[[ 28.9 -65.5]
 [ -1.1  -8.0]]
->
[-65.5  -1.1]

[[44.0 40.2 48.0 44.0 46.4]
 [55.2 34.3 43.4 55.2 29.2]]
->
[46.4 55.2]

[[ 25.3 -16.8 -13.6  58.4 -10.4]
 [ 13.3   9.4  10.0  61.9  -3.9]
 [  2.2  44.5   5.8  -9.8 -53.0]]
->
[-10.4  61.9   5.8]

[[-11.7  38.6  31.4 -52.8]
 [ -9.6  33.0   8.1   9.6]
 [-11.1 -31.1  -7.7  33.9]
 [ 22.0 -25.7 -29.1 -28.2]]
->
[-52.8   8.1 -31.1  22.0]

[[  8.7  -0.2  29.6  61.9]
 [  8.0  58.4  53.0 -53.9]
 [-36.5 -12.2 -35.8  18.8]
 [ 50.7   4.1 -23.9 -47.7]]
->
[ 61.9  53.0 -12.2  50.7]

[[  2.6 -64.7]
 [-54.1 -64.9]
 [  8.7 -61.1]
 [-27.3 -61.4]
 [ 19.4 -62.4]]
->
[-64.7 -54.1]

[[-40.0 -38.9]
 [ 42.9  44.8]
 [ 38.2  37.9]
 [-56.9 -57.8]]
->
[-38.9  42.9]

[[ 16.4   8.0   3.9]
 [-53.0 -45.5 -44.9]
 [-64.6 -46.0 -33.1]]
->
[  3.9 -45.5 -64.6]

[[ 50.1 -56.2  41.8  38.5 -59.0]
 [-56.8 -57.1  49.8  59.3  59.3]]
->
[-59.0  59.3]
---
[[  1.5 -25.8]
 [ 48.2 -67.1]]
->
[  1.5 -67.1]

[[-14.0   0.9  53.9  -3.0 -62.5]
 [  6.8 -24.8 -36.2 -13.7  46.6]
 [ -8.0  31.8  29.7  24.0 -37.6]
 [ 10.6  43.1  -3.4  66.6 -14.1]]
->
[-14.0 -24.8  29.7  66.6]

[[-54.3 -57.7]
 [-56.2 -58.4]
 [-56.4 -48.4]
 [-35.8 -37.3]]
->
[-54.3 -58.4]

[[-21.2 -22.2 -45.6  17.1]
 [-41.5 -24.4 -31.1   5.7]
 [-50.9  -0.2  -0.6  27.3]
 [-10.6  30.1  44.2  19.0]
 [  6.2 -31.2 -44.9 -18.0]]
->
[-21.2 -24.4  -0.6  19.0]

[[-33.9 -42.5 -44.0]
 [ 45.5  54.3  47.8]
 [ 54.7  56.6  34.7]
 [ 44.7  53.4  46.8]]
->
[-33.9  54.3  34.7]

[[-14.3   4.8  -4.4  63.5 -42.7]
 [-12.0  66.9 -32.2 -12.3  16.1]
 [-14.9   5.4  -4.3  64.0 -42.1]
 [ 51.4  34.1 -34.0 -26.8  23.8]]
->
[-14.3  66.9  -4.3 -26.8]
---
[[-54.0 -36.7   3.4  14.8  -9.2 -13.0  16.4  48.9  -0.3  14.6 -12.5   9.4
   14.8]
 [ 29.8   3.3 -10.5  10.3  -9.1  -7.2 -47.9  20.7 -36.0  16.1  14.5 -19.3
   10.3]]
->
[[-54.0 -36.7   3.4  14.8  -9.2 -13.0  16.4  48.9  -0.3  14.6 -12.5   9.4
   14.8]]

[[ 34.4 -37.4]
 [-52.7 -18.2]
 [ 44.2   6.1]
 [ 12.4 -16.7]]
->
[[ 34.4 -37.4]
 [ 44.2   6.1]]

[[-36.1 -29.4 -47.2  18.3  10.9  47.5 -18.6]
 [-19.7 -32.2 -44.8  16.4 -42.5  -7.7 -47.9]
 [ 13.7  45.2  39.4 -35.3  14.8  -0.1 -35.6]
 [ 14.3 -32.2   2.3 -16.9  -9.3  46.7 -32.1]
 [  2.7  39.4  46.3 -16.4 -13.7 -24.5  32.0]
 [-32.8   5.9  30.5  41.2  37.4  -3.5 -43.2]
 [  8.1  13.7 -41.4  -8.7  42.2  21.8 -38.3]
 [ 19.0  24.3 -47.0 -29.0  -8.4 -28.2 -23.3]
 [-41.2  -9.9   9.5  47.1   7.5 -39.7 -18.2]]
->
[[-36.1 -29.4 -47.2  18.3  10.9  47.5 -18.6]
 [ 13.7  45.2  39.4 -35.3  14.8  -0.1 -35.6]
 [  2.7  39.4  46.3 -16.4 -13.7 -24.5  32.0]
 [  8.1  13.7 -41.4  -8.7  42.2  21.8 -38.3]
 [-41.2  -9.9   9.5  47.1   7.5 -39.7 -18.2]]

[[ 41.7 -33.8  -2.5  40.6  41.5  38.5  39.0  40.4  41.9]
 [-39.9  34.0   3.5 -38.9 -39.6 -37.2 -37.6 -38.6 -40.2]
 [-50.9  38.1  -0.2 -49.4 -50.7 -46.6 -47.3 -49.1 -50.9]]
->
[[ 41.7 -33.8  -2.5  40.6  41.5  38.5  39.0  40.4  41.9]
 [-50.9  38.1  -0.2 -49.4 -50.7 -46.6 -47.3 -49.1 -50.9]]

[[  9.3  17.0   5.8   7.1  29.6   8.7  -5.2  45.7  48.6 -15.5  36.3   7.0
   20.4  38.3  -6.3  29.7]
 [  9.1 -46.1 -23.0   4.9  -5.3  -2.9 -10.2 -17.0 -11.4 -14.6 -12.0  15.3
  -33.5  -5.5  22.1 -62.7]
 [  6.3  26.3  57.9 -18.5 -51.5  20.5  -5.1   1.8 -14.6  65.5  -7.1   1.0
  -40.7  12.8  28.8  16.3]
 [-17.4  23.6 -23.7 -14.1  18.4 -38.3  18.5 -41.0  -7.5   5.9 -29.8 -48.3
   45.6 -32.4 -35.1  23.5]
 [-18.7  48.5  34.8  -3.4 -17.0   6.3  13.4   4.3 -22.6  27.1  -1.7 -15.1
   20.1 -10.7 -24.8  58.7]
 [ -3.2  -3.4 -27.0  10.8  35.8 -35.3  -5.1  -1.9  12.1 -16.0  -9.6 -27.9
    2.2  18.0 -27.5 -37.4]]
->
[[  9.3  17.0   5.8   7.1  29.6   8.7  -5.2  45.7  48.6 -15.5  36.3   7.0
   20.4  38.3  -6.3  29.7]
 [  6.3  26.3  57.9 -18.5 -51.5  20.5  -5.1   1.8 -14.6  65.5  -7.1   1.0
  -40.7  12.8  28.8  16.3]
 [-18.7  48.5  34.8  -3.4 -17.0   6.3  13.4   4.3 -22.6  27.1  -1.7 -15.1
   20.1 -10.7 -24.8  58.7]]

[[ 37.1  -1.5  39.8  22.3]
 [-27.6  25.8 -50.2  35.4]
 [ 34.1  -3.4  36.7  32.4]]
->
[[37.1 -1.5 39.8 22.3]
 [34.1 -3.4 36.7 32.4]]

[[-25.6  36.5 -21.7]
 [-16.4  20.7  -6.7]
 [-14.2  17.2  -4.2]
 [  5.3  -4.2  -3.3]
 [-22.1  30.1 -15.0]
 [ 15.7 -10.2 -16.5]
 [-35.2  56.5 -45.7]
 [ 23.4 -12.2 -33.4]
 [-26.7  38.7 -24.2]]
->
[[-25.6  36.5 -21.7]
 [-14.2  17.2  -4.2]
 [-22.1  30.1 -15.0]
 [-35.2  56.5 -45.7]
 [-26.7  38.7 -24.2]]
